In the data rows, 500 means zero.
The table, row by row:
[402. 643. 493. 485. 457. 518. 195. 455. 560. 365. 402. 457. 332. 606. 516. 476. 423. 354. 370.
 397. 534. 385. 440. 402. 512. 165. 525. 667. 384. 574. 346. 410.]
[505. 519. 406. 582. 490. 529. 393. 498. 481. 460. 524. 556. 411. 518. 402. 501. 528. 503. 606.
 686. 562. 417. 608. 408. 502. 429. 495. 605. 521. 394. 491. 385.]
[336. 587. 531. 386. 608. 394. 313. 344. 448. 397. 540. 418. 533. 581. 443. 720. 613. 271. 404.
 395. 638. 482. 544. 320. 695. 386. 541. 707. 707. 700. 378. 479.]
[431. 583. 463. 442. 500. 522. 287. 448. 505. 404. 390. 475. 344. 583. 469. 485. 435. 426. 396.
 433. 529. 416. 382. 385. 473. 207. 528. 529. 384. 580. 324. 421.]
[466. 454. 472. 498. 529. 427. 525. 537. 442. 439. 641. 434. 651. 563. 396. 505. 553. 448. 583.
 610. 631. 431. 600. 459. 548. 472. 328. 539. 458. 511. 398. 437.]
[331. 383. 673. 298. 620. 314. 688. 418. 365. 423. 693. 275. 789. 579. 495. 666. 603. 408. 460.
 482. 679. 482. 423. 369. 673. 371. 281. 567. 616. 673. 480. 478.]
[405. 638. 425. 480. 512. 514. 146. 464. 469. 321. 451. 496. 359. 669. 485. 522. 493. 293. 396.
 388. 525. 330. 506. 368. 517. 103. 634. 691. 393. 524. 222. 378.]
[551. 609. 484. 538. 476. 546. 253. 515. 436. 468. 407. 591. 406. 503. 386. 387. 383. 507. 508.
 594. 540. 391. 587. 504. 427. 282. 483. 438. 389. 476. 380. 432.]
[552. 596. 486. 616. 429. 551. 258. 544. 524. 339. 378. 609. 416. 440. 384. 348. 384. 477. 469.
 663. 501. 354. 564. 520. 380. 262. 582. 490. 448. 422. 408. 349.]
[583. 653. 432. 637. 444. 548. 238. 577. 495. 402. 402. 568. 361. 447. 431. 376. 429. 457. 437.
 602. 535. 308. 628. 594. 423. 195. 531. 482. 500. 407. 474. 390.]
[472. 450. 609. 405. 566. 463. 478. 424. 422. 496. 459. 461. 624. 482. 523. 557. 551. 481. 490.
 468. 528. 502. 456. 455. 606. 377. 563. 496. 617. 670. 416. 502.]
[588. 574. 449. 628. 504. 493. 303. 564. 539. 384. 424. 594. 376. 389. 369. 358. 444. 553. 525.
 724. 562. 442. 645. 486. 422. 347. 486. 473. 397. 480. 449. 391.]
[510. 446. 401. 639. 544. 365. 534. 501. 410. 513. 611. 557. 600. 348. 281. 491. 519. 508. 536.
 762. 680. 494. 581. 480. 523. 566. 487. 452. 652. 579. 673. 389.]
[419. 510. 507. 375. 543. 492. 517. 457. 479. 422. 587. 457. 510. 579. 482. 529. 510. 446. 478.
 440. 521. 466. 492. 469. 511. 283. 354. 542. 448. 461. 373. 448.]
[373. 577. 567. 394. 543. 448. 477. 426. 406. 372. 573. 410. 559. 562. 488. 477. 518. 447. 436.
 442. 508. 357. 407. 408. 514. 174. 267. 549. 426. 527. 352. 425.]
[320. 575. 440. 498. 537. 399. 459. 409. 474. 456. 584. 418. 559. 645. 468. 589. 545. 328. 474.
 470. 537. 466. 413. 361. 569. 364. 375. 706. 459. 533. 376. 354.]
[527. 556. 468. 471. 572. 435. 415. 388. 433. 364. 507. 488. 470. 527. 437. 527. 432. 433. 490.
 377. 527. 472. 490. 467. 516. 272. 517. 559. 573. 560. 355. 436.]
[515. 524. 452. 598. 480. 399. 499. 535. 446. 505. 585. 508. 612. 588. 346. 455. 514. 508. 562.
 653. 575. 428. 639. 474. 520. 451. 360. 523. 474. 397. 515. 419.]
[512. 585. 436. 539. 401. 563. 275. 532. 494. 369. 423. 632. 359. 548. 387. 399. 364. 462. 458.
 644. 493. 361. 602. 598. 440. 280. 499. 470. 465. 482. 410. 374.]
[410. 459. 589. 391. 501. 394. 449. 407. 357. 443. 551. 410. 532. 488. 391. 572. 495. 486. 447.
 460. 569. 498. 451. 474. 531. 402. 492. 490. 635. 647. 427. 520.]
[308. 550. 558. 379. 523. 413. 402. 374. 439. 445. 542. 395. 526. 524. 459. 665. 571. 319. 400.
 428. 603. 542. 473. 304. 649. 414. 499. 599. 586. 641. 378. 413.]
[531. 657. 459. 589. 511. 530. 342. 562. 483. 403. 415. 565. 384. 485. 450. 398. 367. 505. 471.
 619. 482. 431. 686. 543. 411. 348. 499. 489. 410. 413. 464. 445.]
[407. 555. 534. 398. 509. 460. 431. 505. 392. 389. 517. 464. 541. 481. 513. 586. 482. 412. 465.
 413. 492. 402. 495. 463. 476. 321. 522. 553. 514. 699. 380. 468.]
[441. 504. 590. 419. 520. 481. 465. 399. 406. 473. 523. 428. 510. 517. 486. 508. 554. 449. 456.
 450. 571. 558. 431. 521. 546. 330. 517. 524. 642. 709. 411. 488.]
[427. 500. 446. 492. 507. 409. 518. 492. 430. 503. 546. 517. 578. 447. 368. 524. 520. 497. 503.
 639. 661. 540. 577. 462. 619. 592. 481. 424. 721. 566. 574. 499.]
[471. 471. 587. 428. 497. 447. 483. 435. 416. 396. 511. 428. 576. 511. 460. 584. 499. 453. 477.
 433. 503. 473. 455. 449. 577. 387. 495. 449. 653. 695. 457. 501.]
[328. 403. 593. 382. 557. 326. 670. 369. 373. 486. 695. 313. 805. 481. 475. 684. 556. 406. 439.
 424. 702. 486. 434. 390. 638. 417. 442. 503. 664. 787. 468. 479.]
[375. 586. 579. 447. 521. 380. 504. 404. 449. 470. 613. 402. 529. 624. 455. 591. 619. 324. 458.
 395. 576. 407. 499. 340. 515. 357. 361. 684. 437. 488. 408. 394.]
[565. 587. 317. 657. 498. 521. 263. 605. 539. 442. 497. 644. 381. 447. 276. 362. 337. 500. 485.
 747. 576. 312. 678. 572. 405. 266. 492. 515. 400. 454. 463. 315.]
[440. 618. 383. 580. 465. 527. 206. 579. 509. 427. 528. 628. 444. 557. 317. 547. 559. 383. 456.
 667. 586. 352. 587. 344. 545. 391. 570. 658. 426. 446. 483. 377.]
[394. 502. 539. 428. 522. 443. 461. 437. 447. 445. 590. 467. 519. 529. 408. 617. 527. 448. 388.
 441. 597. 516. 518. 326. 610. 507. 467. 576. 617. 659. 460. 440.]
[609. 609. 396. 622. 450. 512. 246. 545. 454. 377. 472. 649. 352. 449. 365. 405. 446. 560. 443.
 657. 492. 306. 642. 478. 409. 255. 559. 548. 349. 484. 390. 326.]
[377. 630. 458. 458. 471. 552. 232. 443. 466. 271. 523. 570. 285. 609. 431. 540. 585. 327. 335.
 389. 570. 376. 428. 326. 568. 249. 601. 703. 433. 530. 216. 429.]
[574. 619. 421. 612. 490. 522. 363. 543. 477. 421. 466. 584. 426. 485. 389. 383. 450. 547. 507.
 628. 467. 423. 667. 501. 442. 388. 523. 535. 464. 466. 501. 397.]
[454. 581. 569. 449. 495. 474. 331. 488. 437. 351. 478. 456. 547. 555. 515. 532. 496. 411. 444.
 471. 536. 384. 472. 425. 427. 214. 414. 549. 447. 545. 327. 413.]
[599. 639. 433. 635. 422. 597. 259. 538. 500. 466. 421. 605. 374. 516. 291. 348. 405. 513. 454.
 627. 499. 400. 628. 553. 423. 234. 549. 507. 468. 497. 370. 407.]
[329. 547. 572. 435. 627. 379. 462. 354. 420. 415. 569. 398. 663. 493. 388. 703. 645. 369. 405.
 445. 686. 437. 478. 319. 738. 454. 511. 626. 648. 696. 405. 458.]
[541. 550. 435. 535. 422. 503. 358. 578. 483. 468. 408. 590. 362. 473. 378. 419. 423. 482. 508.
 693. 527. 416. 615. 555. 449. 304. 483. 480. 378. 457. 465. 421.]
[414. 601. 514. 463. 515. 500. 274. 451. 499. 360. 475. 566. 397. 613. 468. 441. 505. 330. 415.
 420. 466. 397. 441. 373. 463. 307. 580. 663. 431. 482. 354. 512.]
[614. 643. 414. 590. 349. 488. 250. 567. 507. 426. 429. 622. 329. 500. 343. 410. 444. 571. 471.
 611. 608. 319. 625. 510. 329. 176. 473. 475. 452. 426. 372. 295.]
[471. 532. 557. 382. 528. 427. 398. 414. 458. 416. 486. 395. 490. 445. 475. 607. 470. 507. 435.
 435. 579. 449. 544. 418. 567. 364. 546. 550. 561. 672. 398. 507.]
[448. 557. 597. 381. 489. 470. 468. 477. 491. 443. 616. 423. 583. 567. 485. 532. 451. 419. 410.
 402. 562. 361. 468. 496. 571. 233. 340. 546. 513. 556. 378. 422.]
[432. 450. 448. 554. 544. 398. 536. 550. 453. 488. 657. 491. 671. 523. 382. 494. 512. 415. 564.
 588. 599. 485. 573. 478. 551. 492. 321. 589. 556. 448. 507. 420.]
[572. 452. 425. 605. 494. 445. 561. 440. 408. 492. 630. 562. 652. 410. 234. 557. 460. 486. 549.
 700. 682. 522. 643. 508. 535. 622. 474. 426. 672. 565. 548. 443.]
[521. 588. 420. 594. 496. 491. 397. 555. 462. 458. 435. 580. 427. 520. 431. 449. 453. 534. 565.
 494. 520. 436. 564. 512. 469. 283. 550. 465. 539. 542. 357. 394.]
[518. 585. 468. 628. 428. 520. 332. 546. 444. 421. 533. 628. 366. 451. 429. 422. 369. 518. 466.
 581. 529. 345. 611. 513. 396. 253. 510. 557. 405. 494. 421. 434.]
[325. 552. 534. 445. 510. 424. 442. 474. 483. 449. 578. 422. 549. 626. 450. 579. 636. 351. 413.
 439. 616. 402. 525. 302. 603. 358. 344. 707. 472. 476. 384. 436.]
[316. 590. 458. 365. 578. 456. 427. 458. 469. 388. 629. 401. 524. 665. 480. 654. 571. 332. 463.
 420. 551. 430. 502. 307. 597. 334. 344. 722. 500. 503. 305. 394.]
[551. 622. 478. 564. 397. 567. 247. 587. 482. 385. 449. 594. 362. 533. 377. 379. 410. 523. 471.
 568. 586. 368. 601. 521. 433. 207. 540. 535. 418. 478. 396. 413.]
[584. 492. 479. 517. 476. 384. 570. 431. 455. 513. 630. 563. 589. 436. 357. 504. 557. 508. 537.
 729. 639. 544. 595. 446. 572. 524. 485. 490. 641. 611. 546. 412.]
[461. 652. 456. 459. 446. 526. 178. 465. 500. 380. 462. 541. 357. 621. 476. 573. 511. 365. 376.
 415. 461. 394. 487. 341. 516. 206. 530. 640. 453. 541. 331. 454.]
[461. 534. 551. 430. 562. 398. 484. 420. 375. 463. 560. 365. 575. 563. 456. 552. 491. 443. 434.
 412. 564. 496. 464. 405. 561. 314. 540. 479. 601. 689. 380. 521.]
[366. 401. 599. 383. 575. 344. 626. 395. 428. 486. 658. 280. 731. 527. 517. 612. 542. 485. 463.
 416. 593. 458. 458. 390. 605. 460. 270. 564. 593. 613. 489. 505.]
[575. 649. 426. 563. 411. 526. 233. 502. 480. 402. 483. 580. 387. 510. 349. 432. 453. 476. 507.
 536. 556. 386. 555. 530. 360. 326. 504. 473. 422. 459. 428. 404.]
[388. 434. 631. 419. 532. 320. 688. 411. 387. 523. 729. 275. 742. 570. 465. 622. 585. 402. 393.
 404. 667. 485. 523. 399. 639. 497. 368. 524. 548. 595. 462. 441.]
[548. 527. 396. 556. 485. 412. 512. 463. 375. 496. 619. 547. 642. 386. 299. 505. 515. 552. 524.
 735. 645. 493. 679. 507. 599. 610. 470. 475. 685. 502. 584. 435.]
[414. 523. 520. 577. 551. 413. 534. 568. 490. 454. 708. 378. 666. 571. 356. 545. 600. 405. 595.
 662. 598. 406. 600. 462. 528. 408. 275. 557. 503. 429. 526. 409.]
[454. 543. 481. 597. 465. 400. 479. 547. 438. 517. 567. 558. 537. 483. 391. 436. 501. 504. 485.
 664. 610. 503. 554. 466. 456. 510. 530. 518. 592. 489. 537. 469.]
[478. 519. 530. 510. 508. 415. 611. 509. 403. 545. 619. 489. 637. 540. 367. 552. 524. 442. 592.
 575. 569. 428. 556. 458. 484. 427. 289. 511. 535. 443. 527. 376.]
[485. 425. 431. 455. 507. 401. 511. 423. 439. 492. 572. 439. 580. 463. 354. 478. 568. 509. 512.
 626. 630. 562. 580. 498. 613. 533. 508. 485. 633. 609. 567. 514.]
[432. 635. 473. 520. 504. 523. 306. 428. 536. 395. 479. 468. 324. 607. 459. 554. 526. 331. 404.
 393. 573. 387. 416. 382. 529. 184. 540. 683. 434. 548. 242. 402.]
[430. 534. 506. 344. 478. 410. 487. 405. 333. 412. 496. 436. 544. 470. 443. 547. 479. 430. 386.
 420. 597. 475. 453. 440. 599. 294. 554. 480. 653. 780. 352. 486.]
[482. 480. 440. 640. 551. 417. 512. 553. 513. 571. 551. 520. 580. 505. 370. 453. 514. 538. 558.
 644. 558. 467. 620. 499. 509. 491. 396. 559. 456. 392. 566. 463.]
[432. 465. 493. 363. 545. 409. 462. 472. 418. 432. 495. 405. 559. 471. 527. 554. 526. 491. 426.
 449. 548. 431. 471. 453. 603. 379. 546. 483. 608. 643. 399. 507.]
[495. 546. 402. 589. 524. 418. 539. 546. 493. 507. 565. 486. 610. 566. 338. 517. 464. 478. 519.
 718. 579. 459. 570. 534. 562. 458. 416. 527. 496. 443. 524. 498.]
[490. 499. 485. 472. 556. 366. 543. 474. 384. 529. 647. 443. 611. 478. 350. 547. 562. 479. 560.
 601. 624. 588. 601. 459. 616. 535. 488. 496. 597. 604. 542. 470.]
[372. 641. 473. 428. 511. 518. 152. 441. 472. 293. 429. 539. 368. 644. 442. 488. 476. 362. 351.
 369. 515. 359. 467. 369. 509. 79. 542. 694. 396. 569. 241. 458.]
[438. 510. 483. 525. 562. 392. 576. 574. 512. 514. 644. 463. 656. 512. 355. 455. 589. 495. 519.
 676. 622. 406. 552. 483. 503. 413. 277. 587. 465. 408. 496. 439.]
[454. 588. 589. 395. 530. 474. 400. 403. 384. 432. 477. 422. 465. 530. 490. 478. 504. 412. 424.
 443. 548. 474. 489. 481. 554. 254. 495. 517. 506. 661. 411. 554.]
Each row is a mix of 2 hidden patterns, all the same size, taken from one set. Each row also carries a little noise. Patterns are numbered 0, 1, 2 and so on, in the order they first appear below.
Rows drawn again from the table, each followed by the numbers of its patterns, largest weight first:
[454. 581. 569. 449. 495. 474. 331. 488. 437. 351. 478. 456. 547. 555. 515. 532. 496. 411. 444.
 471. 536. 384. 472. 425. 427. 214. 414. 549. 447. 545. 327. 413.] >> 0 1
[575. 649. 426. 563. 411. 526. 233. 502. 480. 402. 483. 580. 387. 510. 349. 432. 453. 476. 507.
 536. 556. 386. 555. 530. 360. 326. 504. 473. 422. 459. 428. 404.] >> 0 2
[407. 555. 534. 398. 509. 460. 431. 505. 392. 389. 517. 464. 541. 481. 513. 586. 482. 412. 465.
 413. 492. 402. 495. 463. 476. 321. 522. 553. 514. 699. 380. 468.] >> 0 3
[584. 492. 479. 517. 476. 384. 570. 431. 455. 513. 630. 563. 589. 436. 357. 504. 557. 508. 537.
 729. 639. 544. 595. 446. 572. 524. 485. 490. 641. 611. 546. 412.] >> 3 2
[478. 519. 530. 510. 508. 415. 611. 509. 403. 545. 619. 489. 637. 540. 367. 552. 524. 442. 592.
 575. 569. 428. 556. 458. 484. 427. 289. 511. 535. 443. 527. 376.] >> 1 2
[541. 550. 435. 535. 422. 503. 358. 578. 483. 468. 408. 590. 362. 473. 378. 419. 423. 482. 508.
 693. 527. 416. 615. 555. 449. 304. 483. 480. 378. 457. 465. 421.] >> 0 2
[548. 527. 396. 556. 485. 412. 512. 463. 375. 496. 619. 547. 642. 386. 299. 505. 515. 552. 524.
 735. 645. 493. 679. 507. 599. 610. 470. 475. 685. 502. 584. 435.] >> 2 3
[521. 588. 420. 594. 496. 491. 397. 555. 462. 458. 435. 580. 427. 520. 431. 449. 453. 534. 565.
 494. 520. 436. 564. 512. 469. 283. 550. 465. 539. 542. 357. 394.] >> 0 2
[388. 434. 631. 419. 532. 320. 688. 411. 387. 523. 729. 275. 742. 570. 465. 622. 585. 402. 393.
 404. 667. 485. 523. 399. 639. 497. 368. 524. 548. 595. 462. 441.] >> 1 3
[414. 523. 520. 577. 551. 413. 534. 568. 490. 454. 708. 378. 666. 571. 356. 545. 600. 405. 595.
 662. 598. 406. 600. 462. 528. 408. 275. 557. 503. 429. 526. 409.] >> 1 2
[431. 583. 463. 442. 500. 522. 287. 448. 505. 404. 390. 475. 344. 583. 469. 485. 435. 426. 396.
 433. 529. 416. 382. 385. 473. 207. 528. 529. 384. 580. 324. 421.] >> 0 4
[438. 510. 483. 525. 562. 392. 576. 574. 512. 514. 644. 463. 656. 512. 355. 455. 589. 495. 519.
 676. 622. 406. 552. 483. 503. 413. 277. 587. 465. 408. 496. 439.] >> 1 2
[461. 534. 551. 430. 562. 398. 484. 420. 375. 463. 560. 365. 575. 563. 456. 552. 491. 443. 434.
 412. 564. 496. 464. 405. 561. 314. 540. 479. 601. 689. 380. 521.] >> 3 0
[410. 459. 589. 391. 501. 394. 449. 407. 357. 443. 551. 410. 532. 488. 391. 572. 495. 486. 447.
 460. 569. 498. 451. 474. 531. 402. 492. 490. 635. 647. 427. 520.] >> 3 0
[394. 502. 539. 428. 522. 443. 461. 437. 447. 445. 590. 467. 519. 529. 408. 617. 527. 448. 388.
 441. 597. 516. 518. 326. 610. 507. 467. 576. 617. 659. 460. 440.] >> 3 4
[527. 556. 468. 471. 572. 435. 415. 388. 433. 364. 507. 488. 470. 527. 437. 527. 432. 433. 490.
 377. 527. 472. 490. 467. 516. 272. 517. 559. 573. 560. 355. 436.] >> 0 3
[325. 552. 534. 445. 510. 424. 442. 474. 483. 449. 578. 422. 549. 626. 450. 579. 636. 351. 413.
 439. 616. 402. 525. 302. 603. 358. 344. 707. 472. 476. 384. 436.] >> 4 1
[466. 454. 472. 498. 529. 427. 525. 537. 442. 439. 641. 434. 651. 563. 396. 505. 553. 448. 583.
 610. 631. 431. 600. 459. 548. 472. 328. 539. 458. 511. 398. 437.] >> 1 2
[454. 588. 589. 395. 530. 474. 400. 403. 384. 432. 477. 422. 465. 530. 490. 478. 504. 412. 424.
 443. 548. 474. 489. 481. 554. 254. 495. 517. 506. 661. 411. 554.] >> 0 3
[518. 585. 468. 628. 428. 520. 332. 546. 444. 421. 533. 628. 366. 451. 429. 422. 369. 518. 466.
 581. 529. 345. 611. 513. 396. 253. 510. 557. 405. 494. 421. 434.] >> 0 2
[328. 403. 593. 382. 557. 326. 670. 369. 373. 486. 695. 313. 805. 481. 475. 684. 556. 406. 439.
 424. 702. 486. 434. 390. 638. 417. 442. 503. 664. 787. 468. 479.] >> 3 1
[441. 504. 590. 419. 520. 481. 465. 399. 406. 473. 523. 428. 510. 517. 486. 508. 554. 449. 456.
 450. 571. 558. 431. 521. 546. 330. 517. 524. 642. 709. 411. 488.] >> 3 0
[588. 574. 449. 628. 504. 493. 303. 564. 539. 384. 424. 594. 376. 389. 369. 358. 444. 553. 525.
 724. 562. 442. 645. 486. 422. 347. 486. 473. 397. 480. 449. 391.] >> 2 0
[490. 499. 485. 472. 556. 366. 543. 474. 384. 529. 647. 443. 611. 478. 350. 547. 562. 479. 560.
 601. 624. 588. 601. 459. 616. 535. 488. 496. 597. 604. 542. 470.] >> 3 2
[430. 534. 506. 344. 478. 410. 487. 405. 333. 412. 496. 436. 544. 470. 443. 547. 479. 430. 386.
 420. 597. 475. 453. 440. 599. 294. 554. 480. 653. 780. 352. 486.] >> 3 0
[414. 601. 514. 463. 515. 500. 274. 451. 499. 360. 475. 566. 397. 613. 468. 441. 505. 330. 415.
 420. 466. 397. 441. 373. 463. 307. 580. 663. 431. 482. 354. 512.] >> 4 0
[471. 532. 557. 382. 528. 427. 398. 414. 458. 416. 486. 395. 490. 445. 475. 607. 470. 507. 435.
 435. 579. 449. 544. 418. 567. 364. 546. 550. 561. 672. 398. 507.] >> 3 0
[461. 652. 456. 459. 446. 526. 178. 465. 500. 380. 462. 541. 357. 621. 476. 573. 511. 365. 376.
 415. 461. 394. 487. 341. 516. 206. 530. 640. 453. 541. 331. 454.] >> 4 0
[308. 550. 558. 379. 523. 413. 402. 374. 439. 445. 542. 395. 526. 524. 459. 665. 571. 319. 400.
 428. 603. 542. 473. 304. 649. 414. 499. 599. 586. 641. 378. 413.] >> 4 3
[432. 450. 448. 554. 544. 398. 536. 550. 453. 488. 657. 491. 671. 523. 382. 494. 512. 415. 564.
 588. 599. 485. 573. 478. 551. 492. 321. 589. 556. 448. 507. 420.] >> 1 2
[609. 609. 396. 622. 450. 512. 246. 545. 454. 377. 472. 649. 352. 449. 365. 405. 446. 560. 443.
 657. 492. 306. 642. 478. 409. 255. 559. 548. 349. 484. 390. 326.] >> 0 2
[448. 557. 597. 381. 489. 470. 468. 477. 491. 443. 616. 423. 583. 567. 485. 532. 451. 419. 410.
 402. 562. 361. 468. 496. 571. 233. 340. 546. 513. 556. 378. 422.] >> 1 0
[329. 547. 572. 435. 627. 379. 462. 354. 420. 415. 569. 398. 663. 493. 388. 703. 645. 369. 405.
 445. 686. 437. 478. 319. 738. 454. 511. 626. 648. 696. 405. 458.] >> 3 4
[375. 586. 579. 447. 521. 380. 504. 404. 449. 470. 613. 402. 529. 624. 455. 591. 619. 324. 458.
 395. 576. 407. 499. 340. 515. 357. 361. 684. 437. 488. 408. 394.] >> 4 1
[565. 587. 317. 657. 498. 521. 263. 605. 539. 442. 497. 644. 381. 447. 276. 362. 337. 500. 485.
 747. 576. 312. 678. 572. 405. 266. 492. 515. 400. 454. 463. 315.] >> 2 0
[427. 500. 446. 492. 507. 409. 518. 492. 430. 503. 546. 517. 578. 447. 368. 524. 520. 497. 503.
 639. 661. 540. 577. 462. 619. 592. 481. 424. 721. 566. 574. 499.] >> 3 2
[551. 609. 484. 538. 476. 546. 253. 515. 436. 468. 407. 591. 406. 503. 386. 387. 383. 507. 508.
 594. 540. 391. 587. 504. 427. 282. 483. 438. 389. 476. 380. 432.] >> 0 2
[336. 587. 531. 386. 608. 394. 313. 344. 448. 397. 540. 418. 533. 581. 443. 720. 613. 271. 404.
 395. 638. 482. 544. 320. 695. 386. 541. 707. 707. 700. 378. 479.] >> 4 3
[583. 653. 432. 637. 444. 548. 238. 577. 495. 402. 402. 568. 361. 447. 431. 376. 429. 457. 437.
 602. 535. 308. 628. 594. 423. 195. 531. 482. 500. 407. 474. 390.] >> 0 2
[531. 657. 459. 589. 511. 530. 342. 562. 483. 403. 415. 565. 384. 485. 450. 398. 367. 505. 471.
 619. 482. 431. 686. 543. 411. 348. 499. 489. 410. 413. 464. 445.] >> 0 2
[599. 639. 433. 635. 422. 597. 259. 538. 500. 466. 421. 605. 374. 516. 291. 348. 405. 513. 454.
 627. 499. 400. 628. 553. 423. 234. 549. 507. 468. 497. 370. 407.] >> 0 2
[419. 510. 507. 375. 543. 492. 517. 457. 479. 422. 587. 457. 510. 579. 482. 529. 510. 446. 478.
 440. 521. 466. 492. 469. 511. 283. 354. 542. 448. 461. 373. 448.] >> 1 0
[432. 465. 493. 363. 545. 409. 462. 472. 418. 432. 495. 405. 559. 471. 527. 554. 526. 491. 426.
 449. 548. 431. 471. 453. 603. 379. 546. 483. 608. 643. 399. 507.] >> 3 0
[366. 401. 599. 383. 575. 344. 626. 395. 428. 486. 658. 280. 731. 527. 517. 612. 542. 485. 463.
 416. 593. 458. 458. 390. 605. 460. 270. 564. 593. 613. 489. 505.] >> 1 3
[372. 641. 473. 428. 511. 518. 152. 441. 472. 293. 429. 539. 368. 644. 442. 488. 476. 362. 351.
 369. 515. 359. 467. 369. 509. 79. 542. 694. 396. 569. 241. 458.] >> 0 4
[471. 471. 587. 428. 497. 447. 483. 435. 416. 396. 511. 428. 576. 511. 460. 584. 499. 453. 477.
 433. 503. 473. 455. 449. 577. 387. 495. 449. 653. 695. 457. 501.] >> 3 0
[472. 450. 609. 405. 566. 463. 478. 424. 422. 496. 459. 461. 624. 482. 523. 557. 551. 481. 490.
 468. 528. 502. 456. 455. 606. 377. 563. 496. 617. 670. 416. 502.] >> 3 0
[316. 590. 458. 365. 578. 456. 427. 458. 469. 388. 629. 401. 524. 665. 480. 654. 571. 332. 463.
 420. 551. 430. 502. 307. 597. 334. 344. 722. 500. 503. 305. 394.] >> 4 1
[574. 619. 421. 612. 490. 522. 363. 543. 477. 421. 466. 584. 426. 485. 389. 383. 450. 547. 507.
 628. 467. 423. 667. 501. 442. 388. 523. 535. 464. 466. 501. 397.] >> 2 0
[331. 383. 673. 298. 620. 314. 688. 418. 365. 423. 693. 275. 789. 579. 495. 666. 603. 408. 460.
 482. 679. 482. 423. 369. 673. 371. 281. 567. 616. 673. 480. 478.] >> 1 3
[495. 546. 402. 589. 524. 418. 539. 546. 493. 507. 565. 486. 610. 566. 338. 517. 464. 478. 519.
 718. 579. 459. 570. 534. 562. 458. 416. 527. 496. 443. 524. 498.] >> 2 1
[402. 643. 493. 485. 457. 518. 195. 455. 560. 365. 402. 457. 332. 606. 516. 476. 423. 354. 370.
 397. 534. 385. 440. 402. 512. 165. 525. 667. 384. 574. 346. 410.] >> 0 4
[510. 446. 401. 639. 544. 365. 534. 501. 410. 513. 611. 557. 600. 348. 281. 491. 519. 508. 536.
 762. 680. 494. 581. 480. 523. 566. 487. 452. 652. 579. 673. 389.] >> 2 3
[515. 524. 452. 598. 480. 399. 499. 535. 446. 505. 585. 508. 612. 588. 346. 455. 514. 508. 562.
 653. 575. 428. 639. 474. 520. 451. 360. 523. 474. 397. 515. 419.] >> 2 1
[572. 452. 425. 605. 494. 445. 561. 440. 408. 492. 630. 562. 652. 410. 234. 557. 460. 486. 549.
 700. 682. 522. 643. 508. 535. 622. 474. 426. 672. 565. 548. 443.] >> 2 3
[614. 643. 414. 590. 349. 488. 250. 567. 507. 426. 429. 622. 329. 500. 343. 410. 444. 571. 471.
 611. 608. 319. 625. 510. 329. 176. 473. 475. 452. 426. 372. 295.] >> 0 2
[485. 425. 431. 455. 507. 401. 511. 423. 439. 492. 572. 439. 580. 463. 354. 478. 568. 509. 512.
 626. 630. 562. 580. 498. 613. 533. 508. 485. 633. 609. 567. 514.] >> 3 2
[320. 575. 440. 498. 537. 399. 459. 409. 474. 456. 584. 418. 559. 645. 468. 589. 545. 328. 474.
 470. 537. 466. 413. 361. 569. 364. 375. 706. 459. 533. 376. 354.] >> 4 1
[377. 630. 458. 458. 471. 552. 232. 443. 466. 271. 523. 570. 285. 609. 431. 540. 585. 327. 335.
 389. 570. 376. 428. 326. 568. 249. 601. 703. 433. 530. 216. 429.] >> 4 0
[505. 519. 406. 582. 490. 529. 393. 498. 481. 460. 524. 556. 411. 518. 402. 501. 528. 503. 606.
 686. 562. 417. 608. 408. 502. 429. 495. 605. 521. 394. 491. 385.] >> 2 4
[551. 622. 478. 564. 397. 567. 247. 587. 482. 385. 449. 594. 362. 533. 377. 379. 410. 523. 471.
 568. 586. 368. 601. 521. 433. 207. 540. 535. 418. 478. 396. 413.] >> 0 2
[512. 585. 436. 539. 401. 563. 275. 532. 494. 369. 423. 632. 359. 548. 387. 399. 364. 462. 458.
 644. 493. 361. 602. 598. 440. 280. 499. 470. 465. 482. 410. 374.] >> 0 2
[552. 596. 486. 616. 429. 551. 258. 544. 524. 339. 378. 609. 416. 440. 384. 348. 384. 477. 469.
 663. 501. 354. 564. 520. 380. 262. 582. 490. 448. 422. 408. 349.] >> 0 2
[373. 577. 567. 394. 543. 448. 477. 426. 406. 372. 573. 410. 559. 562. 488. 477. 518. 447. 436.
 442. 508. 357. 407. 408. 514. 174. 267. 549. 426. 527. 352. 425.] >> 1 0
[432. 635. 473. 520. 504. 523. 306. 428. 536. 395. 479. 468. 324. 607. 459. 554. 526. 331. 404.
 393. 573. 387. 416. 382. 529. 184. 540. 683. 434. 548. 242. 402.] >> 4 0
[440. 618. 383. 580. 465. 527. 206. 579. 509. 427. 528. 628. 444. 557. 317. 547. 559. 383. 456.
 667. 586. 352. 587. 344. 545. 391. 570. 658. 426. 446. 483. 377.] >> 4 2
[405. 638. 425. 480. 512. 514. 146. 464. 469. 321. 451. 496. 359. 669. 485. 522. 493. 293. 396.
 388. 525. 330. 506. 368. 517. 103. 634. 691. 393. 524. 222. 378.] >> 4 0
